One turn moves every row onto another: examples first, then more rows asked:
muvum: [ 13   8  14  -6   2  10  22   1  -9  -2 -15  -6   4  -9   6   0   7   2
   0   0  -6   9   9  -2  -3  20]
ganuf: [ -8  -2  12  -7 -11  -3  -3  27 -10   6  -1  11  -7 -20 -11   5 -16   2
   3   7 -15 -11   5   4  -1 -10]
sut: [  8   0  11   0   1  -1  -4   3   7 -14 -12  -7   9   7  16  -5  -8   5
   7   5 -16 -17  -1  -5  -3  19]
vilim: [ -4  -2  11 -11  -5 -20  17  11 -11 -13  -1 -17 -13   0  10   4   0  11
  -9   1   6  -1   2   5   1  -8]
dutad: [ 12   0   0   4   4 -14   7  -7  -4  -2   2 -10  10 -18  13 -14  16   1
  -5  19  -1 -12   5   4  -5  -3]
numil: [ -5   9   4   9 -16   4  -2   6 -11   1 -22   7   7   3  -4   2 -15  -4
   3   9   1 -16  15   4   2  -2]
Ratev: [  1   1   7  -4   1   2 -11  -2   4  14 -20 -10  -6  -3   1   7 -18   2
   5  -7 -11  -1   9  -6  15   8]
zoki: [-13  -1   8  -1   8  -1 -16  14  -2  10   9   5   2   1  12   1 -21   0
   2  10   4  22 -10  -8  -3  -3]
Nogu: [  2  -1   4   0  -2   7 -23   0  -5   6   3  -5  15 -11   9   1  -8  -1
  -1  10   4 -26  -4   1   0  -4]
kol: [  0  -4  -1   9  -6  -1  14  23  -8   7  -9  -3   0  -8 -10   2 -15 -11
  11  -9 -10  19  -3   3   5 -16]
ladeg: [-23  -2   8  26   9   2 -17   6   0  -1   3   5  12  -5   9   4   8  -3
   3  11  -7  -4  -7  -2  -1  -7]
Vopu: [  4   9   9  10  -8   1   3   4 -15   5   3  12   8 -15  -2  -9  -3   4
 -11  11  -2 -22  -7   6 -14 -16]
nuni: [  1  -3  -1   1   3  -5  32  -6  -2  -1   9   5 -11 -15   7   4  17  -3
  -6   2  -5   2  -4   7  -1   0]
Bivi: [  3   0   6  -2  -1  -9   8  11 -18   5  -1   8  -8  -3  18  -3  10   3
 -21  -7  -2  23  -8   0  -8 -10]
velir: [-19  -2   3   1  -3  -3  25  17  -3   2   0  -5   2  -6   6  -5 -16  -4
  11  -4   3  19  -6  -5  -6   9]
seten: [ -4  -5  -4   6   0 -24   2 -11  -2  -8  12  -8   0  -2   9  -4   6   6
 -16  12  -2   3 -13  -3  -5 -16]
Reb: [  3  12   1   9   5   2  -2   6   0   5  -6   6  -8 -22  -8  -7 -15  -2
   5  11   6 -15  -6  -6  15   4]
Rom: [  5   7  16  13  12  -8   6  17 -11  22  -3   4  -7  -9  -1  -6  -6   0
   6   8   1   1  14   6  -3 -12]
fil: [  0  -1  -1 -22  -4   6   4  -5   5   3  -8  -1   9 -10   8   0  -9  -4
   1   1 -27  27  -9   3  -1  -4]
giv: [ 19  -3   6  -3  -1  -1   9   4   5 -12  -7   1  12  -2   7  -6   2  -2
   8  11 -35  -5  -1   5  -9   4]
rudim: [  7  -7   3 -13  -2  -6 -11  -1   5  -7  -9  -5   2   4  13   0  -3   4
   0  -7 -35 -12 -11   0  -1  -1]
ged: [-21  -1   8   5   0  -3  -4  26   0 -21  -7   0   7 -10  11  -1   1  -3
   5  16  -9  24  -5  -1   4  -2]
Mena: [  9   5  -2 -12  -4 -12  14  -4 -23 -15  -1  -4   1  -1 -10   1  14   0
  -5  14 -10   8  -1  -7  -5  -2]
Zibe: [ -8 -14  -7   2  -4  -1 -15  -3   1  -2   4   5  15 -14  22   3  17  -7
 -10   6 -18   2  -7   4  -3  -8]
timo: [-15   1  -3   0   1  14  -7   1   6  -7  -1   2   5  -5  15   9  -6  -8
   0  -3  -3  12 -25   8  13 -15]
nuku: [ -6   1   3  -3  -1  -8   9  19 -19   4  -7  -8 -12  -9  -6  -1  -6   2
   0 -20  -1   9 -13 -15   5   4]
Fefe: [-37   0  -1 -12   1  -6  -8  -4  -2   0  -7   0   8   2  10   3   2  -2
  10   5 -21   8  -7  -1   0  -5]

giv -> sut
vilim -> ganuf
Ratev -> fil
And these:
Mena -> numil
Rom -> zoki
dutad -> Nogu
Vopu -> ladeg
velir -> nuku
nuni -> Reb

One turn moves every row onto another: examples first, then more rows asked:
lesi: [-12  10 -18  -5  15  -2  -6   6  -1   5  -5  -3   0 -16  -3 -15  -5 -11
  -6  -2 -14   3  10]
nemi: [  0  12 -13  -2  -3 -16 -19  15  -7   3  -7   5   9 -21 -10  27  -9 -14
 -12   3  -5  -8  11]
Sezi: [ 21   5  -8   3   8   2   6  29 -17   4 -10   0  13 -35   2   9  -5  -3
   7  -2  -8  -2  14]
san: [ 15  20  -9   6   4   2  10   6 -20   5  -3   2  -3  -1  12  17   7 -20
  10 -12 -24   3   6]
sesol: [ -3   1 -14 -10  -5   7  -8  16  -5  -4 -15  19 -16 -33   6  15  -7   4
  13  -1 -24  -5  13]
vodad: [  2   8  -4 -36   2 -15  -3  24 -16   3 -11  -3  -7  -9   7  18  -1  -8
   5  -5 -23   3  18]
katun: [ 15   8  -7  22   5 -11   1  13  26   1 -12  -1  -4 -11   0  10   2  -4
   0 -13  -8  -3  16]
kugo: [ 11   0 -27  -9  14   0  -8  25   9  -2  -3   3  -7 -21   0   6 -18   4
   2  -6 -32  -4   3]
Lif: [ 14  -3   0   7 -11   3   4   5  -2  16  -4   2  12  -8  -6   9  -5   4
  -1 -13   8  -9  18]
fito: [ -8  -2 -15 -13  -8   5   5  -2  -9   9 -10   0 -24  -5   2   1  -5   6
  -3 -18 -17  -2   6]
vov: [  4   9  -7 -27  -7  -7 -11   1   5  -6  -3  -5  -5 -23 -16   4   7 -16
  -7 -10 -17  -5   8]
Beg: [  6   3  -7 -17   0 -12   0  22   0  -5 -17   3 -15   0   1 -10  12   1
  13 -19 -21  -4  26]
gula: [ 24  10  -1  -6  -8 -14  -5  12  11   8 -17  12   5 -15   0  35  10  -5
   6  -9 -13  -3  14]
tibaf: [ 19   1 -14  14   5   5  -3  10 -12   3 -10  -1   6   8  -1  19   2   8
  -3 -29 -11  -2  14]
vom: [-15   7   1   2 -10   3  -7   5 -11  10  -5  -2  -5  -9  -5   4 -16  -7
   3 -21  -5 -17  15]
Teso: [ 27   2 -11  -9   9   2  -7  32  -3  -7 -16   7   3 -24  -2   9   5   5
   0 -26 -28 -10  19]
rifi: [ -5   1  -3   1  -7   0 -17  20  -1   8 -26  22   1 -19  -3   7   1  -7
  -9  -9  -3  -5  29]
fotu: [  6   8 -13 -20  13   3   2  -1   2   2   5   1  -6 -12   1   5   3  -9
 -24  -9 -14 -14  16]
kog: [ 11  13  -5   6  -4   2  -5  18   3  -5  -9  -5 -10 -35  -5   5  -5  -9
  24  -8 -11 -17  11]
boni: [ 21   6 -11   4 -10 -12   7  10  11   6  -6  13 -15  -1   5  25   1  -5
   6   1  -3 -18  14]
bak: [  6  -1 -10  12   5  -7   6  26 -14   1 -14  11   2  -1  12  12  -4  -6
   6  -6 -22  21  14]
bato: [ 18   6  -7 -26  -6  -2  -2  31 -17  10  -8  -1  -9   6   0  -1  -1 -18
   1 -12 -14 -12  22]
nugir: [ 23  16 -19  -1  -3 -14  -2  19  -6  -2  -6 -14  -7  -5   1  23   2 -13
   4  -8 -27  13   3]
gude: [ 10  -6 -15 -12   8  -1   1  18  -3  15 -15   1  -9  16   3  11 -13   7
   7 -23 -19  -1   5]
Zet: [  1   3  -9   1  -6   6 -20  12  -3   1  -7  24   0  -3  -6  23 -13 -23
 -11 -10 -14 -11  10]

sesol -> kog
nemi -> gula
And these:
bak -> Beg
gude -> fito
fotu -> Zet

One turn moves every row onto another: examples first, then more rows asked:
ket: [-16  -2   8   2  -2  26  -5  12  -5   2  15  22   6  11  -7  -6   5  14
 -16   7   3  -1  -6   8 -29  -5   6  -6]
geput: [ -4  -7  -4  -3  15  32  12   9   3  -7  23  -1 -12   2  -7  -2  19  -8
   2  -3  -1  -4 -11   0  -2   1   2   8]
Bota: [-15  38  -4 -11  -6  25  -9   5  14 -14  12  -7 -11  -2  -2  -3   0  -2
  -4  10  -5   2 -16   1 -21  -2  25  -7]
lar: [ -5  16 -18   9  -2  24  -7  10   6   7   2 -33 -21   7  -2  13  11   7
   7  11  -6  -9   5   0  -7  -8  -2  12]
sop: [-14  23  -2   6 -10  23  -7  14   0  -5  13  13   3  -1  16 -18   2   9
 -10   4  -7  -5   0  -4 -23  -5  25   0]
Vis: [-24   2   4 -14  10  21   3   0  11  -2  14   3 -11   1 -25  -2   8  -9
 -13  12  -2  -1 -11  -3 -14   2  15   2]
duz: [-18  25  -1  -2  -4  19 -14   3  -4   1   1  10  -9  -7 -20   2   0  11
  -7  12 -10  -5 -16   3 -34 -11  25  15]
duse: [-21  28 -13  -5  -2  26 -20   1  -5  -9   5 -19   5 -10 -13  10   1  -4
   1   8  -5   0 -21   8 -20 -11  10  22]
lak: [  1  -1 -11  -3   2  25 -19  12 -18  -3  -1  -6  -3   4 -13  23   7   1
  10 -12  -8  -3   1  -2 -16   3  -9  -8]
rud: [  3  19 -12  16  -6  24 -21  18  -7  13  11  -9  -6   6  15  17  11   6
  -5   6 -14  -3 -16  11  -5   3  -8  14]
kezek: [  2  10   4  16   9  15 -23  14 -14   8   0   3 -14 -13  -4  15   8  -1
   2   5 -12   5   8  -6  -4   1  -2   8]
fogez: [-22  10 -12  10  10  24 -29   9   9   4   2 -13  -9  -8 -10  21   5  -1
  -1   3  -6   3  11   8  -8  -6  -9 -10]
fara: [ -1   4 -14  -7   0  26 -12  25  -8  12  11 -19  -2   9  11  13   4 -12
  -3   8  10  -9   2  -6 -11   5 -11   6]
gomal: [ -6   5   4 -13  -4  20   4   1   1 -19  23  -8  -1   9   5 -11  11   1
 -15   0  -1   1  -2  -3 -18   5  21  -6]
Nobib: [ -4  16   1  16 -12  36 -10  19  -1   3  15  15   7   2   4   7   1  15
  -4  17  11   3  11   5 -19 -14   1   8]

Nobib -> geput
kezek -> lak
rud -> fara
And these:
Bota -> sop
Vis -> duz

